In the rows, 128 means zero.
The rows of A fall into several groups, and each row is roughly a mix of its group's hidden directions.
A (100 x 10):
[[104 114 120 112 116 123  85 114  95 163]
 [135  77 159 147 130 120 152 114 146 107]
 [151 181 108 129 123 162 133 152 131 122]
 [118 111 131 137 196 130 143 115 120 131]
 [ 94 109 123  94 121 122  89 113 122 160]
 [141 157  98 134 162 111 109 136 124  86]
 [139 160 112 137 161 123 124 164 163 107]
 [133 142 118 110 173 111  91 153 102 127]
 [127 152  83 156 134 142 144 155 104 110]
 [147 131 133 148 158 136 180 134 147 101]
 [104 109 132 115 160 105 114 132 170  98]
 [143  94 149 148 137 137 170 112  94 123]
 [143 104 166 132 157 130 160 148 157 115]
 [129 110 122 148 171 120 101 128  86 147]
 [134 145 118 111 167 124 105 155  93 157]
 [123 168 123 116 139 128 112 158 170 101]
 [135  95 171 115 103 130 158 115 105 142]
 [128 158 104 127  88 159 102 143 115 150]
 [131 173 105 138 131 137 135 157 172 123]
 [135 103 128 143 119 134 129 112  65 149]
 [138  91 158 144 163 118 167 140 129 128]
 [161 139  92 123 117 144 100 156 103 150]
 [112 135 104 116 109 122  79 125 102 161]
 [150 104 157 155 139 134 169 118 103 109]
 [118 115 123 158 112 115 118 138 189 123]
 [121 177 114 120 107 137 129 128 158  90]
 [146 150 134 107 148 111 169 143 164 108]
 [151 156 121 129 170 102 139 144 160 110]
 [147 147 105 123  64 132 130 142 128 134]
 [125  80 157 123 114 134 151 103  97 137]
 [110 135 111 135 186 123  99 124 110 144]
 [126 135 162 112 123 132 147 143 169  85]
 [122 118 101 142 139 120  95 109  87 163]
 [130 160 125 129 142 131 130 163 180 108]
 [126  92 186 129 135 125 140 112 131 105]
 [ 99 134 114  92 124 131 137 134 177 102]
 [127 130 130 105 137 121 184 140 153  97]
 [127  81 155 149 144 113 134 104  96 130]
 [147 176 125 122 126 160 137 158 145 104]
 [141 119 140 128 159 108 184 124 136 104]
 [141 117 113 151 115 139 160  95  87 148]
 [140 169  94 148 162 118 104 133 146 123]
 [116 101 137 133 139 127 104 107  74 152]
 [156 114 165 121 147 106 176 121 129 125]
 [130 147 145 128 115 140 185 130 162 115]
 [153 116 112 147 162 134 117 149  87 156]
 [141 174 135 138 154 159 150 151 136 107]
 [119 153 138 116 135 117 107 143 185 105]
 [122 110 159 124 118 117 179 124 162 114]
 [126  80 126 132 145 103  97 122  99 149]
 [115 103 133 142  95 147 104 128  83 149]
 [133 167 117 128 147 130 130 159 169  98]
 [113  87 153 120 155 102 146 139 142  97]
 [116 156 119 130 115 124 111 143 183  99]
 [131 162  91 135 168 130 142 146 157 123]
 [135 103 123 125  81 136 139 116  86 152]
 [115 164  96 110 125 122  98 147 166 134]
 [163 141 127 166 142 127 126 105  91 153]
 [111  85 159 117 113  99 146 114 154 117]
 [ 92 122 150 116 102 111 140  94 159 109]
 [116 163 102 114 112 144  85 124 157 141]
 [118 109 133 104 133 118  95 118  75 149]
 [131  97 151 153 172 117 161 132 115 137]
 [114 112 132 127  81 157 121 116  91 152]
 [139 154 136 111 168 138 133 176 133 146]
 [140 131 108 175 139 134 118 123  79 140]
 [ 99 111 117 142 140 107 101  90  99 152]
 [131  83 160 131 124 134 158 105  97 130]
 [149  89 146 136 163 122 151 124  92 136]
 [139 173  89 134 122 153 107 131 105 145]
 [147 164  92 154 150 132 161 113 118 121]
 [172 129 113 138 147 146 134 169 106 146]
 [112 156  95 122 126 113  75 143 134 134]
 [119 112 151 100 148 104 143 141 170 101]
 [117  87 136 128 105 119 114  91  92 143]
 [120  89 151 141 108 131 100 143  87 141]
 [118 151 145 124 157 115 100 139 174 102]
 [104 105 162 108 125 107 108 120 154  91]
 [120  74 139 124 138  96  96 121 112 135]
 [145 107 146 147 121 139 180 102 131 103]
 [111 112 125 125 132 124  89 112  81 159]
 [136 100 154 129 108 134 171 119  89 136]
 [130  81 167 130 131 114 157 111 104 128]
 [109 144 117  99 132 113  70 136 110 132]
 [114  88 151 130 101 138 111 107  94 150]
 [116 162  98 108  90 160 127 113 141 141]
 [141 106 141 124 174 121 121 155 101 161]
 [145 107 150 126 105 137 183 124 148 109]
 [113 126 111 123  95 132 110 102  87 164]
 [122 183 101 123  96 151 126 115 137 128]
 [140 160  86 142 124 148 122 123  99 162]
 [150 140 153 127 141 145 163 163 154 101]
 [123 151 121  94 134 121 146 136 182 108]
 [112  74 166 124 143 106 115 127 128 119]
 [111 147 107 123 130 119  68 133 110 150]
 [141 155 119 137 153 130 158 146 173 102]
 [129  98 110 149 120 122 122 102  86 165]
 [128 175 108 136 119 142 140 147 173 115]
 [108 130 101 125 119 108  71 129 114 151]
 [103 164 106 114  87 130  97 117 140 120]]
Each list below has two rows that fit no group; the rest each fit one group, if only roughly. Name those rows in the order they come.
    Z922: [137  82 165 115 158 121 132 128  99 129]
    Z336: [135 137 118 140  89 156 112 127  86 157]
    Z955: [134 124 108 150 134 132 119 123  66 153]
    Z334: [105 137 101 109  97 132  81 125 115 151]
    Z544: [104  72 152 136 127 122 105 114 106 128]
    Z528: [144 161 126 145 150 127 145 148 167  93]
    Z987: [140  83 147 145 152 111 164 133 116 148]
    Z368: [120  85 159 125 100 134 138 107  94 143]
    Z94: [119 154 123 107 126 131 119 163 181 114]
    Z448: [139  94 154 138 126 123 163  98  91 137]
    Z887: [118 115 131 119 169 101 130 150 166  97]
 -> Z334; Z94
    Z136: [135 182 101 121 102 157 113 132 133 124]
    Z343: [123 172  90 124 144 122 103 149 156 132]
    Z975: [130 174  86 127 136 122 149 129 162 121]
    Z240: [144 119 159 131 143 134 177 151 154 109]
    Z412: [129 151 119 108 146 117 144 158 175 100]
    Z277: [134 112 155 150 186 127 146 144 117 120]
    Z985: [117  76 139 127 160 102 108 121 106 130]
    Z168: [136  84 151 123 161 118 119 133  92 149]
    Z370: [144 138 104 172 147 134 137  99  92 136]
    Z504: [132 105 137 144 104 146 147 114  74 146]
    Z547: [126 101 156 124  88 144 120 117  94 157]
    Z584: [121  87 143 148 119 134 143 100  83 138]
    Z984: [120  83 140 140  98 128 131  96 104 154]
    Z45: [121 127 118 115 117 132 114 112  70 165]
    Z43: [143 144 133 145 137 143 174 146 170 113]
 -> Z975; Z985
    Z227: [127  85 161 132 104 133 139 126  86 141]
    Z27: [117 144  88 120 111 126  89 129 104 161]
    Z70: [140  87 141 142 122 133 159  96  93 140]
    Z942: [106 151  93 115 148 123  84 135 128 155]
    Z338: [127  86 178 114 135 106 125 148 138 123]
    Z525: [131 133  89 136 126 131  97 115  88 163]
    Z259: [128 138 159 139 147 137 180 137 154 106]
    Z367: [127  94 154 140 104 136 121 111  83 153]
    Z803: [112 159  96 136 100 119  97 124 159 106]
    Z710: [133 127 124 141 166 108 111 162 171 112]
    Z366: [143 105 148 141 139 119 180 104  99 127]
    Z886: [137 179 115 128 145 148 114 153 155 106]
    Z937: [127 105 166 109 129 116 127 152 162  90]
    Z624: [139  72 161 137 146 119 146 118 113 125]
    Z529: [121 158  91 117 136 112  79 125 135 109]
 -> Z886; Z529
    Z863: [128 166  93 137 148 126  92 148 155 121]
    Z437: [132  99 144 142 145 103 142  87  97 150]
    Z980: [103 121 111 124 106 118  77 126 120 164]
    Z967: [117  93 165 102  88 135 132 121 113 144]
    Z817: [114  86 163 109 119 114 146 129 154 100]
    Z586: [108  97 157 118 121 119  91 106  96 145]
    Z895: [127 178  90 144 118 133 123 142 160 120]
    Z99: [102 145  93 110 147 120  85 131 131 156]
    Z411: [128 105 156 121  83 148 122 126  96 156]
    Z356: [121  96 138 137 105 146 147  93  87 144]
    Z542: [141 116 162 150 164 131 161 125 137  95]
    Z105: [107 137 123 101 131 122  94 142 181 118]
 -> Z437; Z817
    Z186: [106 112 121 116  98 117  90 100  95 147]
    Z267: [153 167 101 118  90 155 136 145 137 127]
    Z891: [137 101 167 113 142 105 173 123 135 115]
    Z759: [136 103 169 106 145 106 158 119 157 115]
    Z762: [149 143  98 150 151 143 122 139  87 158]
    Z708: [108 145 108 108 134 104  81 144 159 132]
    Z794: [118 122 148 100 141 111 111 155 178 110]
    Z996: [121  97 127 103  77 134 138 113 110 154]
    Z805: [129 172  88 141 116 149 127 112 109 154]
    Z223: [154 101 151 128 155 122 176 138 144 115]
    Z703: [149 121 166 112 153 137 172 135 127 101]
    Z207: [124 125 152 112 130 125 151 131 187 102]
    Z243: [138 113 157 139 117 146 181 118 151 110]
    Z573: [124 117 129 131 104 125  91 118  75 151]
 -> Z708; Z223
    Z31: [125  95 125 126 133 113 104 109  76 152]
    Z666: [148 106 149 120 167 133 152 133  85 143]
    Z161: [122 178 112 123 119 142 125 157 167 135]
    Z990: [120 180  95 133 102 139 124 129 155 118]
    Z582: [159 152 150 100  98 131 162 149 138 142]
    Z233: [130 164 112 107 139 121 118 150 179 114]
    Z603: [144 156 136 124 112 149 176 146 159 113]
    Z36: [136 171  81 123  98 142 119 142 137 128]
    Z616: [130  94 161 143 122 142 147 105  84 136]
    Z993: [110 162 106 118 161 122  97 144 163 128]
 -> Z36; Z616
    Z815: [122 153 124  94 127 124 125 154 181 113]
    Z556: [129  74 157 137 115 123 147  97 114 128]
    Z868: [116 104 118 137  92 126 122  86  95 149]
    Z960: [110 154 105 106 147 105  85 127 157 134]
    Z410: [141 178 100 123  96 154 134 140 128 143]
    Z66: [121 152 109 123  66 147 131 134 145 129]
    Z726: [134 158 120 101 131 121 136 170 168 109]
    Z266: [129  77 165 117 156 111 116 136 114 133]
    Z72: [103  86 137 144 120 129  86 134  98 133]
    Z497: [119 165  85 122 134 123  89 146 135 146]
    Z580: [145  97 147 142  95 135 155 111  88 130]
    Z199: [127 163 119 101 119 130 103 156 173 126]
 -> Z960; Z66
    Z554: [130 164  91 133 134 144  88 130 101 143]
    Z440: [117 159  94 115 138 116  82 143 113 147]
    Z858: [117 176 115 103  89 151 129 114 124 116]
    Z627: [ 95  79 153 116 106 129 100 119 122 130]
    Z150: [129  96 144 131 103 131 120 108  75 146]
    Z393: [114 167 104 119 145 119  89 145 160 130]
    Z870: [114 151 124 117 134 117  92 161 173 112]
    Z629: [136 184 103 122 100 157 132 129 137 126]
    Z477: [125 158  84 136 105 133 120 109  97 155]
    Z345: [118 130 136 110 137 119 123 142 190 100]
    Z585: [ 95 150 120 126 155 114  85 141 159 132]
    Z193: [120 173  85 135 104 136 112 130 125 153]
    Z169: [137 152 108 137  91 158 121 126  90 155]
 -> Z345; Z585
    Z483: [136  85 152 151 108 138 151  98 103 126]
    Z994: [131  80 170 137 137 113 132 112 101 136]
    Z599: [117 136 117 105  67 124 123 104 149 126]
    Z92: [106 110 115 123  94 109  89  95 107 129]
    Z807: [137 115 136 137  91 151 138 124  78 155]
    Z314: [116  92 179 103 107 122 123 111 140 119]
    Z112: [133 103 171 125 147 118 154 144 154  96]
    Z685: [134 131 146 126 176 134 128 167 153 100]
    Z115: [145  94 165 137 147 108 164 117 107 127]
    Z211: [125  72 148 132 124 117 125 103  99 148]
    Z93: [138 165 109 113 145 121 149 156 166 106]
    Z182: [144 111 151 146 144 132 167 144 171 111]
    Z21: [121 168  86 125 147 121  99 147 151 134]
    Z894: [121 176 101 127 130 131 111 159 164 131]
    Z738: [123 175  78 133 125 146 115 130 144 125]
 -> Z483; Z685
    Z989: [112 163  93 135  82 135 114 114 136 143]
    Z938: [131  87 162 131 143 128 159 125  93 143]
    Z40: [124 100 163 139 149 110 149 124 148  85]
    Z651: [105 128 102 135  96 117  84 124 132 164]
    Z798: [112 154 112 126 100 125 104 119 159  84]
    Z418: [132 165  82 155 119 152 118 125 106 139]
    Z571: [139 119 152 123 115 128 185 140 161 115]
    Z907: [131  97 141 136 170 115  91 143  99 123]
    Z42: [116  99 140 110 113 130 114 107  82 162]
    Z328: [131 126 135 159 187 133 133 133  98 136]
    Z845: [107  99 133 115 119 110  80 120 100 152]
    Z768: [122 166 102 123 156 125 118 148 173 119]
    Z516: [121 147 117 109 155 110 113 140 181 107]
 -> Z938; Z40
    Z414: [129  88 148 129 104 132 135 107  81 144]
    Z103: [113 151  78 114 133 114  89 125 123 147]
    Z574: [127 169  96 121  83 146 136 114 136 140]
    Z776: [130 135  99 158 117 152 139 106  80 140]
    Z668: [150 120 155 125 129 133 175 157 158 110]
    Z865: [106 129 112 138 111 126  85 104  86 144]
    Z873: [145 162  96 153 113 155 128 139  93 142]
    Z634: [153  87 140 151 158 117 157 114 113 111]
    Z875: [137 147 116 131 174 106 153 129 159  99]
    Z777: [121 111 105 144 147  92  76 136 127 133]
    Z127: [119 179  98 131  98 142 130 127 157 118]
 -> Z103; Z865
    Z485: [134 178  89 122 131 140 150 139 151 115]
    Z970: [130  78 164 143 148 104 118 118 108 130]
    Z442: [124  76 151 121 157  92 123 125 137 127]
    Z374: [118 112 116 160 123 139  90 101  91 150]
    Z872: [112  79 147 143 131 123 139 101  89 128]
    Z846: [123 118 106 134 128 133 109 117  72 163]
    Z767: [115  88 158 120 151 100 155 115 152 118]
    Z954: [109 157 106 115  77 132 124  99 144 131]
    Z997: [115 156 107 105 128 125 123 142 186 124]
    Z339: [124 160 108 118 144 120 110 163 169 108]
    Z604: [126  89 162 136 127 127 127 105  80 136]
    Z283: [112 119 100 115 114 129 104 117  88 171]
    Z348: [110 125 107 131 139 119  73 109  96 143]
    Z97: [131  86 164 137 122 122 143 100  93 141]
    Z818: [115  84 166 112  95 128 116 134 109 140]
 -> Z442; Z767
    Z659: [119  95 164 109 114 107 142 127 162 100]
    Z654: [144 175  97 138 125 129 135 155 160 112]
    Z509: [142 132 150 144 162 130 163 135 157  92]
    Z851: [142 122 145 142 160 121 141 160 172 102]
    Z545: [121 172 114 125 117 131 120 142 171  93]
    Z185: [119 101 148 139 116 117 101 115  77 151]
    Z671: [108 111 132 113 122 122  88 135 108 178]
    Z664: [128 133 114 116 116 139 135 102  71 159]
    Z67: [134  74 167 138 143 118 145 130 144 122]
    Z730: [118 163 103 115 141 124  97 127 176 121]
    Z402: [130 189 112 106 138 132 126 150 146 143]
    Z988: [115 126 134 111 157 104 102 145 176 109]
    Z507: [132  95 143 150 146 117 167  92 104 125]
    Z375: [138  70 147 149 149 109 128 116 111 129]
    Z404: [128 120 119 128  88 133 107 119  79 156]
 -> Z185; Z402
